One turning vector, and how many ticks it has turned
The counts run from 0 to 485.
[128 149 140 146 151 119 140 112 183 131 165 141 163 125 133 162 106 137
  88  90  98  99 142 126 106 134 108 114 201 141  90 118 146  90 167 138
  72  94 148 107 116 143 140 112 140 111 115  97 118 115 110  80 109 148]	365
[121 155 130 170 143 165 145 144 164 102  69 112 158 135 137 158  91 129
 103 134 121 159 148 146 173 101 119 103 170 157  98 120 150 107 145 110
 124 117  84 163 105 103 124 154 164 118 122 106 171 121 100 127 125 171]	179
[101 142 134 144 123 106 160  89 175 111  99 102 140 147 155 166  98  98
  89 123 121 168 166 143 128 118 135  55 145 157  95 109 102 131 149 161
 127  89 111 141 125 129 125 115 164 127  99 104 133 115 112 132 110 188]	27
[115 151 116 150 163 166 124 169 155 111  77 129 156 103 123 159 124 110
 116 122 111 163 152 142 137  92 107 135 149 134  91 113 124 126 148 117
  57 121 106 130 150 116 135 148 122 125 118  79 170 135 116 108 113 199]	193
[114 166 130 124 118 135 154 127 193 108 144 116 162 137 145 127 118 110
  85  93 141 135 158 142 124 137 109  81 178 151 108 104 150 102 154 125
 100  81 132 161  94 156 105 138 159 101 109 105 117  94 114 123  91 166]	51
[169 154 139 151 142 110 113 133 169 126 118 108 164 116 136 139 136 111
  81  85 129 129 184 111 116 121 101 115 175 124  63 107 173 116 158 164
 104  98 160  99 100 140 131 131 130 110  90  68 143 147 100 132 124 173]	356
[124 159 131 159 141 109  96 159 157 119 102 113 185 122 107 147 133 115
 114 140 109 135 156 125 111  84 101 166 161 131  73 109 139  98 176 142
 100  94 145 115 127 141 126 140 137 125 102  72 175 129 126  98 145 179]	471
[131 133 136 168 156 153 132 108 156 146 133 111 147 124 138 170 101 131
  94 101  82 102 141 126 116 114 109  99 196 147  84 138 149 122 151 132
  53 161 140 119 119 137 162 149 141 112 117  95 152 149  93  99  96 146]	123
[154 165 129 135 140 116 144 134 185  99 120 120 172 105 139 137 132  96
  94 112 141 154 174 141 120 121 123  81 135 143  87  85 134 143 162 153
  95  79 118 144 115 134 120 144 142 116  89  94 148 112  93 131  89 183]	73
[ 95 132 137 148 155 147 156 111 169 102  64 106 110 153 144 183  84 116
  90  94 117 167 154 132 151 114 101 119 167 153  95 122 112 140 132 149
 106 127 106 125 125  98 125 128 143 127 121  87 111 147 120 121 121 185]	262
[ 86 168 105 120 148 159 153 146 167 114 131 145 135 103 130 154 101 111
  88  85 132 135 155 118 116 150 116  88 168 167  94 131 125 122 139 115
  60  80 124 154 104 109 118 161 149 113 130  75 130 130  99 105  93 156]	330
[ 99 190 137 126 145 128 141 143 174  84 123 107 171 153 117 118 122 101
 102 110 110 150 157 147 146  87  96 149 172 145 101  97 140  93 165 107
 104 114 112 161  87 134 100 139 147 126 116  93 151  88 123 128  92 168]	211
[157 145 115 147 166 147 150 143 169 110  93 131 147  75 129 163 115 108
  91  97 138 142 158 120 124 136 119  96 153 144  73 116 122 139 151 158
  66 104 127 126 135 108 137 161 118 109 105  78 133 137  82 113 101 169]	353
[ 69 175 140 126 159 137 151 107 147 121 123 106 136 166 126 152 100 102
  94 109  92 155 142 134 109 111 118 106 176 148  91 134 100 123 149 126
  51 156 110 146 115 115 124 123 144 118 146  89 132 122 102 124  76 166]	246
[ 80 143 145 151 132  90 125 102 178 102  96  93 125 169 140 151 100 103
 103 109 114 142 164 143 124  94  94 132 171 140  96 103 118 118 152 154
 121 104 147 114 116 153 117 113 154 149  87  78 108 125 144 104 131 189]	265
[153 149 152 167 135  99 128  85 155 108 109 118 170 138 145 175  91 116
  86 104 111 135 162 121 134 105 127 114 151 168  86 105 160 145 162 148
 132  93 156 129  92 108 121 130 176 150 102  98 140 141 117 115 129 162]	104
[127 170 146 134 125  78 137 108 178  95 124 117 172 113 137 146 116  94
 103 109 132 136 173 131 111 116 131 102 149 154  90  91 134 144 184 161
 104  71 148 141 105 134 121 136 157 138  83  95 139 114 111 118 107 179]	348
[ 84 137 136 144 171 114 125 131 155  98  95 121 133 122 116 154 101 101
 129 108 100 128 153 141 118  94  90 171 168 136 105 102 101 119 165 143
  78 114 133 120 134 128 143 135 121 135 110  66 137 128 119  86 111 193]	229
[117 161 146 153 154 139 123 150 155  95  70 106 142 157 128 145  92 114
  84 105 122 160 172 123 160  95  93 160 173 146  88 109 156 116 140 126
 131 108 127 138  83  97 103 141 144 136 115  70 148 141 127 130 133 174]	218
[123 139 114 170 140 112 100 131 156 103 115  94 167 129 122 149 130 101
 128 150  96 115 154 165 105  83 119 126 143 156  89 110 139 114 180 120
  77 120 145 124 122 185 144 160 150 124  82  78 161 117 112  90 112 181]	152
[ 97 151 129 167 133 147 109 115 147 143 136 115 188 137 135 150 103 121
 113 144  76 114 134 133 120 104 117  99 187 137  97 127 128  89 154 122
  72 145 126 144 114 155 159 134 159 112 128 108 176 122  90 100 109 161]	442
[122 141 135 174 136 137 108 117 168 138 135 104 198 148 142 141 109 118
 106 144  73 120 153 137 124  98 109 101 188 130 104 109 147  83 159 123
  86 132 121 138  99 166 151 118 144 107 118 116 173 119  98 113 114 182]	441
[128 143 142 156 125 131 144 106 198 111 101 130 167 114 165 164  90 121
  88  90 141 129 178 133 146 131 113 107 180 139 100  94 148 124 153 159
 125  64 124 135 118 114 137 129 154 132  96 104 127 130 118 123 130 188]	66
[111 150  99 141 158 133 136 144 156 118 106  94 158  95 123 142 120 100
 103 133 122 152 168 125 110 142 121  66 128 147  78 126  82 108 148 154
  84  99 107 123 123 145 149 137 131  96 114  74 150 139  79 127  99 182]	314
[129 121 111 178 154 180  98 133 145 136  99 110 153 112 129 150 113 109
  92 127  98 140 160 126 124 111 102 108 149 142  87 125 148 134 135 118
  62 140 131 127 131 137 158 154 141 122 127  74 166 175  93 119 125 193]	436
[136 162 140 139 141 138 155 115 170 101  92 105 157 126 152 168  81 124
  88 100 134 151 166 117 156 132 122  77 175 165  98 104 122 128 144 157
 141  86 109 151  81  93 127 137 154 110 116 101 139 122  92 144 106 162]	339
[117 143 117 132 173 149 136 114 163 121 149 135 140 118 125 156  95 117
  93  87  99 113 146 141 105 137 107 118 159 163 103 118 142 125 161 124
  35 117 154 122  99 136 136 136 129 119 128  82 123 146  99  92  90 160]	367
[138 118 114 170 185 163 128 119 146 102  92  96 143 133 125 180  84 130
  95 145  87 130 148 154 148 115 110 120 126 190  89 130 143 114 162 109
 105 123 133 119  88 125 139 157 164 124 120  86 147 161  85 113 112 141]	139
[101 126 125 140 156 123 135  99 158 107 115 125 133  99 141 167  69  99
  99 100 118 135 166 128 112 142 112 110 133 163 105  94 121 162 158 150
  76  80 143 132 105 108 149 127 151 137 120  79 128 155  97 113 111 187]	345
[112 129 116 176 155 141 139 100 159 119  90 131 147 123 135 199  85 126
 107 134  90 134 132 155 127  99 131 113 149 178 100 119 130 142 160 115
  68 110 118 122 149 119 152 151 173 141 112 105 157 145 115  83 123 181]	147
[126 156 146 170 119 134 101 119 160 134 130  99 181 155 145 133 127  98
  87 130  97 152 161 125 137  87 114 108 155 135  79 117 186 118 144 119
  95 128 137 147 100 152 124 124 170 132 118 108 179 145 116 142 130 187]	439
[114 160 147 162 157 124 114 134 159  97  86  96 167 164 124 149  91 115
  97 124 109 150 169 135 155  93  91 160 169 145  92 102 140  86 149 133
 152 102 126 124  75 119 107 115 144 130 118  84 147 129 116 131 142 163]	219
[ 98 158 115 136 154 132 137 133 134 118 106  93 141 110 135 158  77 111
  94 121 119 137 169 117 123 146 116  85 147 178 100 130  99 113 149 142
 123 105 137 156  64 116 153 155 143 115 132  67 146 147  69 135  89 147]	337
[ 87 144 130 154 133 166 119 122 155 140 127 120 165 124 143 148 103 113
 115 119  81 118 139 138 120 108 114  99 192 143 111 122 138 120 150 107
  44 158 116 163 126 138 157 154 151 117 132 110 163 126  92  95  93 173]	443
[ 91 155 111 149 157 139  96 144 153 116 145 124 171 139 121 138 111 122
  98 143  86 112 147 144 116 110  97 151 154 160 102 125 159  62 170  91
  80  99 150 127  94 159 119 133 159 122 132  77 171 127 113  86 128 154]	449
[134 172 113 147 143 148 166 129 160  97 115 131 157 138 118 179 115 127
  87 114 116 131 131 149 139 103 135  94 165 184  87 134 155 129 153  89
  72 114 114 147 111 109 105 180 168 122 117  95 151 111 111 103  95 133]	133
